One turn moves every row onto another: examples first, then more rows asked
q537: [ -8  -3  17  11 -13  -6 -26   1  -4   5   0  -1  10   6  -4  -2 -16  -5
   3   3   5]
q285: [  9  -8 -18 -15  -3   5  -7   3  -7  11  10   3   7   2 -11  13  -7  -4
 -18   3  -2]
q640: [-15  -2  12  10 -12  -6 -25  -7  -4  -5   2  -6   5   5  -6  -2 -13   3
   4   1   9]
q804: [-11  -1  20  10 -11  -7 -27  -3  -7   2   0  -9   8   5  -5  -2 -15  -1
   3   0   7]
q272: [  8 -11   6  -5   3  11   5  -5  -5   1  14  -9   8  17  -1 -12   9   5
 -13  -8  -1]
q529: [ 10  -5 -18 -12  11   2  -5   0  -9  17  12 -18   6  -1  -5   8 -13  -3
  -5  -5   0]
q425: [-13  -5  12  13 -12 -10 -26  -3  -1  -2   4   3   7   6  -5  -2 -15  -2
   4   5   9]
q776: [ 15  -9 -12 -16   6  -3  -8   9 -10  20   9 -10   7   1  -7   9  -6  -4
 -14   2   2]
q81: [ 10   1  -6  -5  -4  14   9  -5 -13   9   2   2  19  18   2   2   6   6
  -1  -6   9]
q750: [ 14 -16  -2   8  11   2   7   7   1   6  14   4   9  16   4 -13   0  -5
  -5  -8  -2]
q527: [14  4 -3  2  4 16  7 -5 -9 12  3  1 17 10  6  3 -2  2  3 -8  5]
q193: [-10   0  11  10  -5  -8 -28   4   4   4   1 -11  -3  -2 -11   5 -13  -6
   2  -4   2]
q196: [-18  -4   5   0 -13  -9 -27  10   1   0   0  -6   6   9 -16   0 -14  -3
  -4   0   1]
q553: [-18   3   6   4  -8  -3 -27   4   8  -3   2  -8   3   3 -14   3 -16  -3
   1  -1   1]
q19: [ 12 -11   7   3   8  14   6   0  -1   8  12  -5  12  18   2 -13  -3  -2
 -11 -12  -9]
q727: [ 13  -7  -8   0  -1   2   7  -2 -19  13   1   3  13  14   4   1   8   7
   2  -8  11]
q13: [ 10 -15  -3   1   3  -1   6   1  -3   0  16  -1   3  14   1 -15  10   2
  -8  -4   4]
q930: [ 17  -3  -6   7   5   6   7  -1 -13  18   2   3  11   8   5   3   1   3
   6  -9   7]
q157: [  2  -6 -22 -11   4  11  -5  -5  -5   7  13  -5   5  -2 -10  12 -13  -2
  -8  -5  -3]
q791: [-12  -9   9   4 -10 -14 -29   7  -4   9  -3 -10  -1   4 -15   4 -10  -4
  -3  -3   2]

q193 -> q791
q930 -> q727
q425 -> q640
And these:
q272 -> q19
q776 -> q285

